In the rows, zero is written as 128.
Families of rows that turns and mirrors carry onto each other, the same ones carrying the whole set onto itself: the rest of each named row's family, in list order:
5 families of 6 rows:
dume: [140 140 120 107 136 152 135 109 142 123 109 116 115]
kuv: [134 147 132 116 152 113  93 130 126 107 114 130 132]
ged: [132 135 143  87 150 128 123 116 134  92 124 129 119]
nobe: [133 153 111 107 121 133 117 116 143 147 102 111 119]
vulez: [154 111 112 117 124 125 106 118 136 108 112 109 125]
kego: [115 116 149 100 119 113 131 120 145 108 108 112 121]
Lak: [141 160 113 102 123 132 125 108 139 130 127 128 117]
vip: [129 135 142  89 125 109 117  93 144 140  93 109 110]
kogu: [144 116 128 111 133 121 106 128 137 115 109  90 142]
tenu: [131 112 146 110 123 115 109 119 121 115 105 102 104]
mumad: [153 118 106 107 124 125 100 121 132 100 111 112 123]
Gor: [130 143 146  97 127  96  93 102 136 141 112 116 118]
kivam: [134 154 142  75 138 131 124 117 153 105 120 115 127]
Pep: [144 150 151  92 150  99 105 118 130 128 104 126 135]
pofi: [135 108 127 119 138 124 103 123 131 125  91 107 133]
zevap: [133 113 143  90 108 126 114 131 133 117 111 100 129]
nazo: [140 135 141  97 125  99  96  99 138 148 110 121 122]
taso: [142 157 103 100 123 126 118 113 140 132 122 135 121]
lera: [135 116 146  95 107 125 119 127 143 125 117 100 132]
Sifes: [121 157 144 115 142 108 111  99 143 130 103 121 108]
Kikuf: [140 146 136 106 144  97  96 111 138 107  91 128 136]
femug: [126 152 136  91 158 112 103 114 124 127  94 131 125]
Sebol: [134 148 138 104 139  98  93 117 139  96  98 120 135]
mefas: [121 152 129 107 129 100  92  94 146 123 102 124 116]
sumag: [141 159 113  96 128 144 125 104 141 111 113 110 127]
rar: [139 106 133 103 104 120 105 118 128 115 108 118 111]
Dusu: [120 140 123  89 137 141 129 135 130 114 121 117 111]
muk: [131 153 129  74 141 136 124 123 152 106 115 123 127]
veb: [157 130 112 110 137 135  92 122 122 127 106 107 121]
neki: [132 141 126  83 132 132 129 133 149 123 130 133 115]

The rest of the family of lera: mumad, kivam, nazo, taso, Sebol
The rest of the family of mefas: kogu, Pep, sumag, rar, neki
The rest of the family of Dusu: dume, tenu, pofi, Sifes, femug

Families of rows that turns and mirrors carry onto each other, the same ones carrying the whole set onto itself: the rest of each named row's family, in list order:
4 families of 4 rows:
F: [156 119 147 110 124 121 110 124]
X: [139 116 135 104 136 121 106 138]
A: [113 117 143 152 111 130 126 120]
S: [118 134 134 157 124 130 122 129]
T: [136 114 147  99 128 127 104 131]
Y: [150 117 147 112 130 130  97 127]
Z: [154 118 133 110 132 119 109 135]
D: [118 115 126 149 117 126 138 128]
L: [155 111 140 109 131 129 107 127]
E: [118 130 133 151 122 134 136 123]
K: [120 131 143 150 113 132 134 117]
C: [143 111 141  98 129 129 117 124]
U: [123 135 131 151 120 123 136 125]
W: [116 115 133 156 117 133 127 126]
H: [143 118 142 101 135 131 108 132]
V: [110 116 133 153 116 123 125 134]

The rest of the family of T: F, U, V
The rest of the family of E: L, W, H
The rest of the family of S: Y, D, C

